[[ -2  26]
 [ 31  25]
 [ 29   3]
 [-18  29]
 [-13 -36]
 [-28   4]
 [-24  13]
 [ 10 -19]]
->
[[-19  10]
 [ 13 -24]
 [  4 -28]
 [-36 -13]
 [ 29 -18]
 [  3  29]
 [ 25  31]
 [ 26  -2]]

[[-14 -17  10  12   3   6  -2]
 [  5   9   8   5  -6   3  -1]
 [  1   4  11   8  -6   2  -2]
 [  4  15 -28 -23  -8  14   1]
 [ 11  15  28  17 -10  -5  -2]
 [ -1  10 -14 -12 -11  11  -4]
 [ 12  18  28  17 -13  -6  -4]
 [  2 -11  34  28  13  -5   7]
 [  7  11 -16 -14  -1  10   4]
 [ -7  -5  -9  -4   1  10   1]
 [ 34  38  10  -2  -3  -4  10]]
->
[[ 10  -4  -3  -2  10  38  34]
 [  1  10   1  -4  -9  -5  -7]
 [  4  10  -1 -14 -16  11   7]
 [  7  -5  13  28  34 -11   2]
 [ -4  -6 -13  17  28  18  12]
 [ -4  11 -11 -12 -14  10  -1]
 [ -2  -5 -10  17  28  15  11]
 [  1  14  -8 -23 -28  15   4]
 [ -2   2  -6   8  11   4   1]
 [ -1   3  -6   5   8   9   5]
 [ -2   6   3  12  10 -17 -14]]

[[-36  14 -29  20 -16   8]
 [-26  30  -6  10  34   9]
 [ 19 -10 -23  11 -33   8]
 [-21  19 -37  19  -8  15]
 [ 13 -13 -25   6 -37   4]
 [ 25  -8 -19  13 -27  10]]
->
[[ 10 -27  13 -19  -8  25]
 [  4 -37   6 -25 -13  13]
 [ 15  -8  19 -37  19 -21]
 [  8 -33  11 -23 -10  19]
 [  9  34  10  -6  30 -26]
 [  8 -16  20 -29  14 -36]]

[[-19 -29]
 [ -3 -34]
 [  4  34]]
->
[[ 34   4]
 [-34  -3]
 [-29 -19]]

[[ -3  12]
 [ 16 -14]
 [ -2 -30]
 [-12  -3]
 [ 17 -13]
 [ 13 -19]
 [ 10 -20]]
->
[[-20  10]
 [-19  13]
 [-13  17]
 [ -3 -12]
 [-30  -2]
 [-14  16]
 [ 12  -3]]

[[ -4  18  24 -10 -12  -6  -1   4 -10  19  -2  -1]
 [ 10  -3  -7 -28 -16  10  10   7  25  -6  -8   6]
 [  4   5   3  -2  -8  11   0   5  -6  -3 -16   6]
 [ 19  17   5  17  15  13  -8  12  -8  -6 -16  13]]
->
[[ 13 -16  -6  -8  12  -8  13  15  17   5  17  19]
 [  6 -16  -3  -6   5   0  11  -8  -2   3   5   4]
 [  6  -8  -6  25   7  10  10 -16 -28  -7  -3  10]
 [ -1  -2  19 -10   4  -1  -6 -12 -10  24  18  -4]]

[[ -2   7   5 -20   6 -10   2]
 [  0  -3 -29  18  -5 -16  -5]
 [ -5   4  19 -23  -7  -4 -13]
 [  3   4 -24  25   5  11  -4]
 [ -1   0  38 -18   4  -6   1]
 [ -4  -1  30  -7  -3  -2   4]
 [ -1  -9  -9 -11  -4 -14   6]
 [ -9  -4 -13 -39  -5   7 -10]]
->
[[-10   7  -5 -39 -13  -4  -9]
 [  6 -14  -4 -11  -9  -9  -1]
 [  4  -2  -3  -7  30  -1  -4]
 [  1  -6   4 -18  38   0  -1]
 [ -4  11   5  25 -24   4   3]
 [-13  -4  -7 -23  19   4  -5]
 [ -5 -16  -5  18 -29  -3   0]
 [  2 -10   6 -20   5   7  -2]]

[[  1   0   5  -7  -7   5  19  -6 -28  10 -14 -12 -19  11 -19]
 [  0 -12  -7 -16  -4   6  -9   0  -1  -2 -23   0  12 -29 -21]
 [-36   7   0 -17  12   8  -5  -7 -11  -6   3  -1 -21   0 -15]
 [-20  -7  -9  -9   8   0 -37   2 -14   8   3  -5 -16   6 -23]]
->
[[-23   6 -16  -5   3   8 -14   2 -37   0   8  -9  -9  -7 -20]
 [-15   0 -21  -1   3  -6 -11  -7  -5   8  12 -17   0   7 -36]
 [-21 -29  12   0 -23  -2  -1   0  -9   6  -4 -16  -7 -12   0]
 [-19  11 -19 -12 -14  10 -28  -6  19   5  -7  -7   5   0   1]]

[[ 27  27 -30 -23  -9]
 [  7  -9  -3 -16   7]
 [ -3  -1   3   8  -5]
 [  4  11  -9  -2  -3]
 [ -4   0  11  16  -2]
 [ 25 -17 -12 -26  11]
 [ -2   0   2   3   6]]
->
[[  6   3   2   0  -2]
 [ 11 -26 -12 -17  25]
 [ -2  16  11   0  -4]
 [ -3  -2  -9  11   4]
 [ -5   8   3  -1  -3]
 [  7 -16  -3  -9   7]
 [ -9 -23 -30  27  27]]
